In the data rows, zero lies at 4.5, halfway between 4 and 5.
Some points, each followed by its number:
3,4,6,5,6,5,5,4,4,5,5,6,5,5,6,5,5,6,4,5,5,5,4,4,3,4,4,5,6,4,4,4,5,4,4,4,5,4,4,5,6,5,2,5,4,4,6,3,4,4,4,4,4,3,4,5,5,4,5,4,3,5,5,5,5,5,4,5,6,4,4,3,5,6,4,4,4,4,4,5,4,5,5,3,5,5,5,5,3,6,5,5,4,3,3,4,3,5,5,6,6,5,6,6,5,4,4,5,5,4,4,3,4,3,2,4,4,5,4,4,3,5,4,5,4,4,3,4 0
6,4,4,4,6,4,5,4,4,4,5,3,4,4,3,5,5,6,2,5,5,3,5,6,4,4,3,6,6,5,3,5,5,4,5,6,6,5,5,4,4,4,5,6,4,5,4,5,6,4,5,3,3,5,4,5,5,4,5,4,6,4,3,3,4,4,4,5,5,5,3,4,4,2,5,4,5,6,4,4,5,5,4,4,4,6,3,5,5,3,5,3,5,5,4,4,4,5,5,5,5,5,5,3,4,5,5,5,3,6,5,6,4,4,5,5,4,5,6,3,5,4,5,5,4,4,4,4 1
3,3,5,5,5,2,5,5,6,4,7,4,5,2,4,5,4,5,5,5,5,4,7,2,2,1,1,4,6,4,2,5,6,5,5,4,6,6,3,4,4,3,5,4,6,4,3,6,6,5,4,6,6,7,6,6,3,4,4,2,5,3,3,4,6,5,4,5,5,6,5,4,4,5,5,4,5,5,3,4,3,4,5,5,6,6,5,6,6,5,6,5,5,4,5,3,4,5,4,4,6,4,4,2,4,4,5,4,6,5,5,5,5,4,7,8,4,6,5,5,4,3,5,4,4,6,3,3 2
3,4,5,6,6,2,5,5,5,6,6,3,5,3,5,5,4,4,4,4,5,5,6,3,3,5,3,3,6,5,3,4,5,4,5,4,5,6,4,4,4,4,5,4,6,4,4,4,5,4,5,4,5,5,6,6,5,4,4,5,4,4,3,4,5,4,4,5,5,5,3,4,5,6,6,5,4,6,6,3,3,4,5,5,4,6,5,4,6,5,5,5,5,4,6,5,4,4,4,6,5,4,5,3,3,6,4,7,4,6,5,5,5,4,6,5,3,6,5,4,7,4,5,4,3,5,5,2 3
2,5,5,2,4,2,4,5,5,6,0,2,5,5,7,5,2,3,7,2,4,5,5,8,5,6,4,2,4,4,6,3,4,5,6,5,3,3,5,3,6,2,4,6,6,7,7,6,7,6,5,8,1,6,5,3,6,3,6,5,5,5,7,4,3,5,6,8,2,6,1,6,4,4,3,4,6,3,4,6,7,7,2,4,5,5,7,4,5,4,3,6,8,4,4,4,5,5,4,3,6,3,2,4,7,6,7,1,5,3,5,5,2,4,8,7,6,5,7,6,2,2,5,5,4,5,2,5 4
6,4,5,7,4,6,6,7,3,7,8,4,7,6,3,5,8,8,3,5,5,5,7,7,3,5,3,7,4,4,2,4,4,6,3,3,6,4,5,3,4,6,4,4,1,5,5,7,1,2,6,8,9,5,5,6,2,4,6,5,5,7,2,5,5,4,7,2,4,4,9,3,5,3,4,1,3,6,3,7,2,1,6,5,6,5,7,8,3,8,4,5,2,4,8,7,3,5,3,5,6,4,6,5,5,3,3,4,3,4,4,4,5,6,4,7,2,5,7,2,8,5,6,4,2,4,5,1 5
9,1,3,6,7,7,5,1,0,6,6,8,6,5,0,3,9,3,1,9,9,5,1,1,3,4,2,9,9,6,0,9,6,0,0,5,2,4,5,9,0,7,4,5,1,7,0,3,3,0,2,2,9,3,3,4,0,5,1,1,4,2,0,4,3,8,2,0,6,5,9,4,5,3,0,6,5,7,3,2,3,4,5,6,6,7,4,2,3,3,5,4,2,8,4,4,2,1,5,9,4,8,6,6,6,0,5,9,1,8,2,4,2,8,1,0,1,0,5,6,9,7,2,6,3,4,6,9 6
4,4,5,5,5,4,5,6,5,4,5,5,5,4,5,5,5,4,4,5,5,5,6,5,4,4,4,5,4,4,3,5,4,5,5,4,4,4,4,4,5,6,5,5,4,5,5,5,4,4,6,4,6,4,4,6,4,5,5,4,5,4,4,4,5,4,4,4,5,5,5,4,5,4,5,4,4,5,5,4,3,4,5,4,4,5,5,6,4,5,5,4,4,4,5,4,4,5,4,4,5,4,5,3,4,4,5,5,5,4,6,4,5,4,4,5,4,5,5,3,5,4,5,5,3,5,4,3 7
0,0,4,2,1,6,1,4,8,4,4,7,4,2,6,4,1,2,9,5,2,9,5,7,6,5,7,0,2,3,9,2,4,6,3,5,5,7,3,8,5,5,8,6,8,4,5,0,6,7,5,6,4,4,5,5,5,8,7,7,4,7,5,6,7,6,6,6,0,4,6,7,7,9,0,3,2,3,9,4,5,3,6,5,6,0,7,2,2,6,8,7,5,3,5,3,7,7,1,1,4,3,3,4,6,4,5,1,8,2,9,1,5,6,4,2,7,5,4,9,3,4,8,4,5,5,6,0 8
7,9,7,0,0,1,0,0,6,2,0,4,1,0,5,6,0,3,9,1,0,1,1,9,9,7,9,0,3,0,8,3,8,4,9,3,6,6,9,4,5,0,0,3,9,9,9,2,4,7,9,7,7,8,6,4,2,3,9,2,2,5,4,4,2,5,9,2,2,3,0,8,0,5,9,9,9,0,5,7,9,9,0,9,5,5,0,2,9,0,0,0,7,9,0,2,9,4,6,2,1,9,8,6,2,7,8,4,0,8,9,9,9,5,8,0,9,8,0,9,0,1,0,6,8,6,9,9 9
4,6,5,4,3,5,2,4,8,4,1,6,4,5,4,5,4,3,7,2,3,6,4,6,6,5,6,0,3,5,6,3,6,6,5,6,5,4,6,5,6,4,4,4,4,5,6,3,4,6,4,5,4,5,4,2,6,5,3,6,3,5,5,5,4,5,5,6,3,5,4,7,4,4,4,6,4,4,6,5,8,5,3,3,5,1,6,4,5,5,7,8,5,5,4,5,6,6,4,2,2,4,4,4,6,6,5,4,6,3,5,4,7,5,4,2,6,4,5,8,1,6,4,4,6,3,5,5 10
5,4,3,3,6,4,6,4,4,4,6,4,4,3,5,4,5,5,4,6,5,5,4,4,4,3,2,7,5,6,3,5,4,3,4,4,4,3,3,3,3,6,6,5,5,3,4,4,4,4,4,2,4,3,5,5,4,5,5,4,5,4,5,4,5,4,3,4,5,5,5,4,5,4,4,4,4,6,4,4,2,4,5,5,4,6,4,5,4,5,5,4,4,4,5,6,4,4,5,5,6,5,6,4,4,3,5,5,5,5,5,4,4,5,4,5,4,4,4,3,6,4,5,5,5,5,4,3 11
3,4,6,2,4,4,4,5,6,4,3,3,5,5,6,4,2,3,6,3,5,6,5,5,5,6,5,3,6,5,6,3,4,5,5,6,4,3,4,3,6,3,4,4,6,5,7,4,5,6,4,6,3,6,5,4,5,4,4,5,5,5,5,5,5,5,5,7,4,5,3,5,4,5,6,4,5,2,5,5,5,5,3,3,5,5,6,5,4,5,4,5,6,5,5,5,4,5,4,4,4,3,3,6,5,6,6,4,5,4,6,4,5,4,6,6,6,5,6,4,3,3,5,3,5,4,4,5 12
3,3,4,5,4,4,6,4,5,5,8,7,8,7,5,4,6,4,6,5,4,6,6,4,5,5,4,5,2,6,4,4,4,4,1,6,4,3,2,6,5,7,7,4,3,1,3,4,5,3,4,6,5,4,5,4,5,4,4,7,5,3,6,6,4,5,1,6,3,4,5,4,6,3,3,6,2,5,5,3,5,3,5,3,4,3,5,5,3,5,7,7,3,3,5,6,4,5,3,5,5,4,5,5,5,4,4,3,7,1,2,2,4,5,2,5,6,4,4,5,4,4,6,4,4,2,2,5 13
4,3,4,5,6,5,7,4,5,6,7,5,5,6,6,3,5,7,5,2,4,6,5,3,4,5,5,6,4,8,3,5,6,4,2,3,5,1,2,8,5,8,6,6,5,4,3,6,7,5,4,5,2,2,4,4,5,5,4,6,7,4,4,7,6,3,3,5,4,3,7,2,4,6,3,5,3,5,5,4,1,2,4,2,4,2,7,7,5,4,5,6,3,2,8,6,4,6,3,5,5,4,4,4,2,7,3,3,6,2,3,3,3,7,4,9,5,5,5,5,7,6,5,5,3,4,4,3 14
9,7,4,5,4,6,4,3,2,4,8,0,0,0,1,4,1,3,0,3,6,0,4,4,1,0,4,9,7,1,9,8,5,8,9,1,5,9,5,4,1,0,3,3,7,2,8,3,3,7,4,7,0,4,5,6,3,0,3,0,4,5,3,0,3,5,6,3,9,2,0,4,2,5,9,1,4,9,5,5,1,9,1,5,3,9,2,0,2,5,0,0,1,7,1,0,3,3,8,8,8,5,7,3,3,7,4,3,0,6,0,9,5,0,9,1,0,9,7,0,9,1,5,4,8,7,8,8 15
3,6,5,6,4,4,5,3,6,6,3,6,4,7,6,4,4,4,6,3,3,6,6,5,6,6,5,1,4,6,5,2,4,5,5,5,5,3,5,4,5,5,7,6,4,3,5,5,4,5,4,5,4,4,4,3,4,5,3,7,3,5,5,5,4,4,3,7,5,3,6,6,5,5,4,4,3,2,4,4,4,4,2,3,4,2,5,6,5,4,5,6,5,5,6,6,5,4,4,4,3,4,3,4,5,4,4,3,6,4,5,5,4,6,5,3,6,4,5,4,3,5,5,4,4,4,3,6 16
6,3,3,6,6,5,5,6,4,6,7,5,5,5,6,5,7,8,4,6,3,5,6,2,6,5,5,6,1,5,3,3,3,3,5,4,3,5,4,5,5,8,8,6,3,5,4,5,3,4,6,3,7,4,2,4,6,5,7,5,5,6,6,5,4,4,3,2,3,6,7,2,6,5,4,6,1,6,4,3,5,2,7,5,5,5,4,6,4,5,7,4,4,5,5,5,5,5,5,4,5,6,4,6,5,5,4,4,7,4,3,1,5,5,2,4,6,4,2,5,6,5,4,4,4,4,5,3 17
New points follow, each followed by the numbers of its five nearest points above by angle, seen from the average point of the numbered points, smallest number first.
5,5,4,7,4,4,4,6,4,3,3,3,6,4,2,6,7,3,5,7,5,4,3,4,6,3,6,2,6,2,3,6,6,7,4,6,4,4,6,5,4,7,6,3,3,5,5,6,3,7,6,3,7,3,4,5,4,6,2,6,2,6,5,4,4,3,5,4,5,4,3,6,4,3,4,6,3,5,3,5,6,4,4,6,4,2,4,3,5,4,4,4,4,5,3,6,5,5,4,3,2,5,4,7,4,6,6,6,3,4,4,3,7,5,3,3,4,2,4,5,2,4,1,6,5,5,6,7 6 9 10 16 17
3,4,4,3,4,4,4,4,7,5,3,6,3,4,6,4,5,5,6,5,3,6,6,5,5,5,5,2,3,5,5,3,4,5,3,5,5,5,4,5,5,4,5,5,5,4,4,3,6,5,5,5,4,4,5,5,4,4,5,5,4,6,4,5,6,5,3,6,3,3,6,4,4,5,4,4,5,3,7,4,4,4,7,5,6,3,6,4,4,5,6,6,6,4,5,4,5,5,3,4,5,3,3,3,5,4,4,3,7,3,5,3,5,4,3,5,5,4,4,6,4,4,5,4,5,5,4,3 8 10 12 13 16
5,5,4,5,4,4,4,5,5,4,4,4,5,4,3,4,5,5,4,5,4,5,3,4,5,4,4,4,5,4,5,5,6,5,4,4,5,5,5,5,4,5,4,4,4,5,5,5,4,6,4,4,6,4,4,6,5,4,4,4,4,4,4,5,5,6,4,4,5,5,4,4,4,5,5,5,4,5,4,4,5,5,4,4,4,4,5,5,4,4,4,4,5,5,4,5,4,5,5,5,4,6,5,4,5,5,4,6,3,5,4,5,4,4,3,5,5,3,4,4,4,5,3,4,5,5,5,5 0 1 6 9 15
5,4,3,4,5,5,5,4,3,5,5,5,4,5,4,5,5,6,4,6,4,4,4,4,5,4,4,6,4,4,4,4,4,4,4,4,4,5,5,5,5,5,4,5,4,4,4,4,4,4,4,4,5,4,4,5,5,4,5,4,4,5,5,5,4,4,4,4,4,4,5,4,4,5,5,4,5,5,4,4,4,4,5,4,4,5,4,4,5,5,4,4,4,4,4,5,4,5,4,5,5,5,5,4,4,4,4,5,4,5,5,5,4,5,4,3,4,5,5,4,5,5,5,5,5,5,3,4 0 1 6 11 17
4,5,5,4,5,5,5,4,4,4,6,4,5,4,4,3,3,4,4,4,5,4,4,4,4,5,5,6,7,3,4,4,4,4,5,4,5,3,4,4,4,3,3,4,6,4,4,4,4,5,4,4,4,5,6,5,4,2,4,4,5,4,5,3,4,6,3,5,6,4,4,6,3,2,4,3,5,5,4,6,5,5,5,3,5,6,5,4,3,4,2,4,4,5,4,5,4,4,5,5,6,4,5,5,4,5,5,5,3,4,4,5,3,4,4,6,3,5,5,4,5,4,5,4,5,5,7,6 1 6 11 12 15
3,3,4,5,4,4,6,5,5,5,5,6,4,4,6,3,3,7,5,3,5,3,5,4,3,5,5,5,4,6,5,4,4,3,3,4,5,4,2,5,6,5,5,3,4,3,3,5,5,5,5,4,2,3,5,4,5,6,5,5,6,2,5,6,5,5,2,7,4,6,4,3,5,4,5,4,4,5,5,5,3,4,5,3,4,5,6,5,6,6,4,5,4,4,5,6,5,4,7,6,6,2,4,3,4,3,3,4,5,4,3,4,4,5,3,6,4,6,5,5,5,5,7,4,4,3,3,4 0 3 11 13 14
5,5,5,5,6,6,5,4,3,5,5,6,4,6,4,4,5,5,4,6,5,6,4,2,5,4,5,6,4,4,2,6,4,4,3,4,5,5,5,5,5,6,4,5,4,4,4,4,3,4,5,3,6,4,4,4,4,5,4,5,3,5,5,4,3,5,3,3,5,4,5,5,5,5,3,4,4,4,3,5,5,5,5,4,4,4,4,5,4,5,4,6,4,6,4,6,4,4,4,4,4,5,4,5,4,5,4,5,4,5,4,3,5,5,2,3,4,3,3,4,5,5,4,4,5,4,5,6 0 6 11 13 17
4,3,4,5,5,5,5,4,4,4,5,6,5,5,4,5,6,5,4,6,5,5,5,4,5,4,5,6,4,5,3,5,5,4,4,5,5,4,4,5,3,5,5,5,4,5,4,5,5,4,4,4,5,4,5,4,5,4,5,5,4,5,4,6,5,4,3,4,4,4,5,4,4,5,3,4,4,5,4,4,4,4,5,4,5,4,4,5,5,4,5,5,4,5,4,5,3,5,4,5,5,5,5,5,4,3,4,5,5,5,4,4,4,5,4,4,5,4,5,5,6,5,4,4,4,5,4,4 6 11 13 14 17
5,5,4,6,4,6,3,4,5,5,6,5,4,3,3,4,5,5,5,6,4,4,5,4,5,3,6,6,3,5,3,5,5,4,4,4,4,5,5,5,3,5,6,4,4,4,4,5,5,5,4,4,5,4,3,5,6,5,5,5,4,4,5,2,4,4,4,3,5,6,4,6,4,5,4,5,4,4,5,4,6,5,6,3,3,3,4,5,4,4,5,4,5,4,4,4,5,3,6,5,4,5,3,3,5,4,4,5,5,6,4,4,4,6,3,4,4,4,2,4,5,4,4,3,5,4,6,5 1 6 11 13 17
5,2,2,6,5,5,6,6,5,5,8,7,4,3,5,2,5,5,3,3,6,5,4,2,3,3,3,5,6,8,5,2,4,3,6,4,3,6,3,7,5,4,8,2,6,2,4,3,7,3,5,6,4,3,5,4,5,4,3,6,7,4,3,6,5,4,4,6,3,4,6,2,4,4,4,6,4,4,5,3,0,3,5,6,5,6,5,4,6,6,5,6,3,2,5,6,3,4,6,5,8,5,3,3,6,4,6,5,4,2,4,4,3,6,5,7,6,4,3,5,7,4,5,2,0,5,2,1 2 3 11 13 14
